(in the rows, 100 means zero)
One turn moves every row onto another: examples first, then more rows asked
J832: 100 77 102 75 112 92 113 112 114 101 122 76 115 110 117 97 93 75
J534: 93 97 98 112 99 111 75 103 105 86 102 73 96 65 98 118 88 118
J929: 92 91 96 119 97 112 84 101 107 81 101 67 98 69 98 119 89 119
J289: 80 99 92 118 109 97 87 74 122 83 85 87 112 76 92 94 85 113
J712: 119 69 109 72 105 99 114 114 81 86 120 91 112 97 111 111 110 82
J810: 91 93 103 120 98 108 77 95 110 85 102 72 98 62 96 116 86 116
J853: 104 75 104 70 116 93 121 99 97 83 107 109 128 108 100 85 105 76
J599: 105 76 98 71 118 89 124 93 96 86 104 105 126 111 105 88 106 80
J8: 98 95 92 107 105 107 88 81 88 71 83 103 108 67 86 108 101 123
J533: 82 74 100 74 119 117 105 76 116 93 67 102 98 73 87 95 94 80
J329: 97 76 107 74 112 95 112 116 114 98 123 81 119 107 110 92 91 71
J702: 96 62 120 78 102 108 92 115 113 110 94 102 88 67 91 122 89 83
J234: 98 90 99 116 101 106 87 77 92 70 86 99 107 63 87 108 101 119
J731: 78 104 84 111 112 99 85 79 122 87 85 86 111 80 93 94 83 115
J570: 80 68 110 77 114 98 98 99 132 115 81 107 99 82 89 100 82 79
J133: 81 72 105 77 111 122 93 97 125 104 85 77 87 68 97 108 85 77
J580: 98 65 111 74 108 127 98 93 96 89 79 96 87 59 89 116 101 83
J736: 96 63 115 73 110 103 103 95 103 99 76 127 101 73 81 107 99 86
J714: 117 69 109 75 104 101 117 126 84 83 121 96 116 98 103 109 108 89
J266: 95 90 101 118 99 101 80 94 106 87 103 71 96 67 102 122 86 119
J915: 116 68 114 72 105 104 112 120 85 84 123 94 114 95 105 105 108 78
J313: 79 98 83 117 109 100 94 80 122 82 85 80 112 83 93 96 86 117
J139: 97 77 101 78 111 93 114 125 115 99 124 79 119 110 109 96 91 81
J625: 116 70 108 70 100 107 108 121 82 85 121 99 111 99 105 110 109 86
J968: 95 79 101 72 107 99 106 119 116 101 123 81 114 113 113 96 91 78
J29: 97 91 91 115 101 107 95 81 91 66 84 97 109 70 87 108 103 125
J159: 100 89 98 114 103 99 91 75 88 71 83 100 106 68 92 112 99 124
J475: 102 76 96 73 117 88 125 104 99 84 104 109 130 112 98 86 104 85
J995: 100 79 96 68 113 95 119 98 99 85 103 112 127 115 101 85 104 83
J42: 81 98 90 116 110 89 90 73 121 87 85 84 110 81 98 99 82 116

J159 turns into -> J712
J731 turns into -> J995
Now these:
J289 turns into -> J853
J133 turns into -> J570
J475 turns into -> J29

One turn moves every row onto another: examples first, then more rows asked
J627: 94 79 81 114 70 89 88 100 101 103 93 98 123 106 92 102 102 106 106 90
 128 55 115 100 94 100 119 117 99 125 110 101 95 101 116 102 110 80 100
 76 89 103 97 82 129 102 97 111 90 134 97 101 89 91 95 87 124
J371: 104 100 133 98 88 100 101 91 109 104 120 104 94 101 81 97 111 101 96 101
 92 76 109 89 98 118 102 118 109 47 87 107 89 99 99 109 76 96 96 56 95
 125 106 94 91 99 115 89 106 96 95 97 97 92 88 87 100
J250: 138 113 80 106 115 88 102 86 101 85 105 94 128 109 103 92 102 117 113 93
 128 152 107 89 96 96 109 99 102 101 86 100 103 124 99 115 99 104 101
 113 131 113 96 97 114 95 100 107 84 106 93 98 104 105 124 102 96
J938: 116 82 79 116 103 103 110 90 108 55 96 98 90 93 94 105 121 139 105 95 71
 103 106 82 91 99 104 91 110 111 97 93 91 100 111 75 132 113 102 117 96
 96 96 88 93 115 99 69 84 95 101 105 121 97 87 106 92
J950: 126 95 68 109 111 97 100 101 103 57 99 101 99 109 106 98 112 142 113 88
 71 107 95 69 99 98 98 118 114 110 91 99 87 102 105 71 107 102 112 114
 100 93 89 102 100 90 109 72 92 92 97 112 116 111 79 103 81
J780: 84 124 110 111 86 96 110 87 103 111 104 100 100 109 93 89 111 72 98 95
 75 136 84 113 108 92 79 132 92 103 103 103 99 97 99 115 124 115 93 103
 61 85 88 92 108 94 99 116 95 97 124 105 100 100 80 86 94
J245: 102 102 135 105 90 99 102 87 104 105 117 97 93 107 92 96 109 97 100 96
 88 79 115 95 99 106 97 103 106 44 88 99 90 95 99 108 75 94 97 54 86 130
 99 86 94 106 109 90 96 98 88 103 106 104 83 87 109
J347: 86 120 109 110 85 100 104 85 99 112 103 102 105 110 97 91 111 71 103 94
 77 140 87 105 99 93 84 130 88 104 100 102 99 108 103 116 119 107 91 98
 45 88 93 84 111 100 94 115 91 93 118 107 108 106 81 88 97
J383: 110 86 88 124 77 83 88 92 106 112 83 98 112 103 105 103 113 103 100 82
 137 57 117 107 103 105 109 114 107 125 105 93 96 90 117 105 120 86 93
 83 91 99 90 86 121 106 105 109 94 135 101 104 84 100 88 87 120
J583: 103 91 82 108 70 89 94 100 107 99 98 96 125 111 92 93 98 114 103 93 128
 58 109 96 113 99 119 127 104 121 112 98 100 82 114 94 111 74 103 74 99
 98 93 85 124 92 106 111 88 135 105 100 83 86 87 78 121
J840: 130 109 89 103 109 97 119 81 110 80 106 90 123 99 87 91 103 120 108 107
 124 147 114 94 101 99 117 90 103 101 88 94 107 109 101 111 117 108 96
 113 138 113 102 88 105 105 100 106 78 108 105 87 103 87 132 98 97
J524: 109 95 66 110 112 98 108 99 94 58 106 90 99 108 101 95 107 145 118 93 64
 100 103 78 102 84 100 108 112 108 94 95 91 90 102 65 106 105 118 114
 102 96 86 92 101 91 102 74 81 95 95 111 119 111 85 101 86
J659: 109 104 132 97 94 99 102 89 107 113 116 101 95 101 85 98 113 102 98 99
 93 72 114 87 98 118 101 121 113 50 79 101 90 96 101 107 74 97 96 56 89
 127 105 94 88 98 116 89 105 95 96 100 98 100 91 87 98
J551: 99 105 133 107 94 93 102 86 102 109 118 95 90 106 94 95 108 97 101 96 89
 77 113 102 102 108 90 105 110 44 88 100 89 91 94 108 71 102 100 59 93
 128 95 90 93 100 112 92 102 99 89 103 101 103 83 89 106
J639: 119 108 76 101 113 92 108 88 94 82 112 88 132 111 93 91 93 122 119 104
 119 146 114 91 94 87 112 96 96 100 88 99 104 120 96 109 95 104 108 109
 133 118 97 87 118 93 93 110 75 108 91 97 109 100 132 100 98
J911: 126 86 73 115 108 100 102 94 106 59 93 106 93 95 100 108 123 135 106 88
 76 103 101 75 86 106 101 105 115 113 92 101 88 112 111 78 121 111 102
 119 96 94 95 100 96 106 103 69 95 93 98 109 118 106 86 110 82
J316: 109 86 65 115 113 96 101 99 92 67 98 97 95 100 101 105 118 139 116 89 69
 97 107 80 86 95 98 107 116 115 89 101 86 109 107 74 108 117 113 118 95
 97 90 97 103 98 98 73 92 94 92 113 119 113 93 111 80
J281: 141 111 90 104 111 95 113 80 112 82 103 95 123 102 97 92 104 120 106 102
 131 153 110 90 103 101 114 93 104 100 86 93 106 111 102 113 116 106 96
 113 135 113 102 93 104 102 104 105 80 106 105 90 103 94 126 98 97
J801: 100 84 71 115 109 101 111 94 95 63 101 89 92 96 94 102 116 141 115 97 63
 96 112 86 90 86 101 91 110 112 92 95 88 97 108 71 119 117 111 117 98 99
 91 85 99 109 95 72 81 97 95 108 124 105 94 109 88
J591: 76 118 105 97 84 107 114 90 95 118 108 99 110 104 79 90 112 81 104 105
 73 127 94 100 101 94 94 144 91 111 93 104 101 101 106 108 120 111 97 96
 49 90 98 85 106 94 95 115 90 94 129 97 103 96 98 86 86
J746: 104 106 131 102 96 94 103 89 105 114 118 98 93 104 88 97 112 100 98 96
 92 71 112 96 102 114 95 117 115 47 81 103 88 93 99 108 74 103 98 60 97
 126 99 95 90 96 115 92 107 98 94 101 95 102 90 89 97
J773: 114 106 80 101 111 96 114 85 97 82 113 84 129 104 87 91 94 121 116 108
 117 142 116 95 96 87 117 91 97 101 91 100 106 114 97 108 102 105 107
 110 137 117 99 85 114 98 91 109 72 109 95 91 110 92 135 100 100
J620: 104 99 135 100 88 103 102 89 108 103 119 101 95 103 85 99 109 101 97 101
 90 78 112 86 97 114 104 111 105 47 87 102 92 100 100 107 76 92 95 52 87
 127 107 88 92 104 109 88 100 94 92 98 105 94 87 86 106
J277: 77 122 107 103 86 100 116 90 100 115 109 98 105 106 79 88 110 79 99 102
 73 127 89 110 109 93 86 141 96 106 98 106 101 92 100 110 124 117 98 102
 62 86 93 91 105 89 101 117 94 97 131 100 97 91 92 85 87
J425: 72 117 103 98 80 103 110 95 97 108 114 102 111 110 78 90 105 79 101 106
 70 129 84 103 100 93 92 146 88 106 103 113 99 106 100 111 116 110 99 97
 60 88 96 92 112 88 93 117 95 94 124 99 101 89 90 86 90
J339: 100 100 135 103 88 98 102 90 108 98 119 100 92 105 87 97 106 98 97 99 88
 80 110 95 98 110 98 104 104 43 93 103 90 98 97 109 75 95 96 56 94 126
 102 89 94 103 110 90 99 98 88 101 103 94 81 87 109
J694: 115 96 88 113 75 85 96 96 111 105 89 96 118 109 99 95 105 110 101 87 133
 60 109 102 118 101 113 125 109 122 109 92 99 76 114 97 117 79 98 80 102
 96 89 89 120 94 111 112 91 135 109 102 78 92 84 79 120
J106: 79 117 106 107 82 99 103 91 98 102 108 104 106 113 89 89 105 72 101 99
 72 138 80 103 98 92 84 134 84 101 111 111 97 111 100 116 115 107 95 98
 57 87 94 92 115 92 93 115 96 93 117 105 105 97 79 86 96
J152: 126 108 76 105 115 88 103 87 95 85 108 91 129 109 100 92 97 117 117 97
 123 147 110 91 92 92 109 95 99 101 88 102 102 125 96 114 94 106 105 112
 133 117 96 94 117 94 97 107 82 107 90 99 107 105 128 103 96
J24: 104 89 82 114 71 84 85 102 103 95 96 98 125 118 102 94 95 108 107 88 128
 65 105 98 108 95 114 123 98 119 117 99 97 93 110 99 103 70 103 75 96 99
 89 88 130 91 103 112 88 134 96 106 87 94 80 80 125
J656: 105 106 131 104 96 95 103 86 102 116 115 94 94 103 94 97 112 101 102 93
 91 75 116 96 102 107 93 113 113 48 77 98 90 91 97 106 72 99 99 57 89
 128 98 89 90 101 114 92 100 98 91 104 99 109 89 88 100
J598: 103 84 86 114 73 88 94 97 104 111 88 96 118 99 90 102 111 109 101 93 131
 52 118 104 103 105 119 119 106 127 104 96 98 88 120 100 119 86 98 79 95
 101 95 83 122 104 105 110 90 136 107 98 84 90 98 84 119
J504: 142 111 85 107 114 90 106 81 107 85 102 97 123 102 98 94 105 116 107 95
 131 151 108 90 97 102 111 95 103 101 85 97 105 120 101 116 109 107 95
 115 135 113 98 98 109 99 103 105 86 106 99 94 102 101 126 101 95
J259: 121 107 86 98 107 97 119 82 104 79 110 86 128 102 86 90 97 124 112 110
 119 145 117 94 102 91 119 91 99 101 88 94 108 107 99 106 110 105 103
 110 137 116 103 84 108 102 96 108 73 109 102 88 108 87 134 97 100
J921: 130 93 77 110 104 104 108 96 113 48 96 103 93 103 101 100 115 141 104 92
 72 113 95 71 105 102 102 108 113 108 98 94 92 95 107 70 124 100 104 115
 100 91 93 98 93 100 109 70 88 93 104 108 119 101 75 100 88
J460: 112 93 77 111 104 102 116 93 106 50 103 92 94 103 97 96 109 144 110 98
 65 109 103 80 107 89 103 98 109 107 100 90 93 84 104 66 121 103 111 114
 102 95 90 86 95 103 104 72 77 98 101 106 120 101 81 97 94
J575: 78 115 105 101 82 106 107 93 95 109 107 104 113 111 86 91 106 76 106 100
 73 135 87 96 94 93 93 140 85 106 101 109 100 114 104 112 114 103 96 93
 46 92 98 87 115 95 91 116 92 90 119 102 110 98 89 88 92
J128: 86 123 112 107 88 101 114 83 100 120 102 97 105 104 91 90 116 77 102 97
 76 130 93 108 106 92 86 136 94 107 94 98 102 95 105 110 125 114 94 101
 49 90 93 85 104 99 98 116 92 95 127 101 102 103 90 85 90
J79: 116 94 87 121 75 80 86 96 109 102 89 98 119 115 110 96 101 104 103 80
 134 67 106 102 114 99 108 120 105 118 113 93 96 85 112 102 109 77 98 80
 98 97 86 90 126 93 110 109 91 134 99 109 84 101 76 80 125
J64: 104 83 84 123 74 82 80 97 100 105 87 98 117 110 107 103 105 101 105 83
 133 61 112 104 96 101 111 111 101 124 111 99 94 101 116 108 109 81 98
 80 88 101 90 86 129 104 98 110 92 134 91 107 90 100 85 89 126

J801 turns into -> J921
J694 turns into -> J64
Now these:
J551 turns into -> J620
J425 turns into -> J128
J504 turns into -> J639

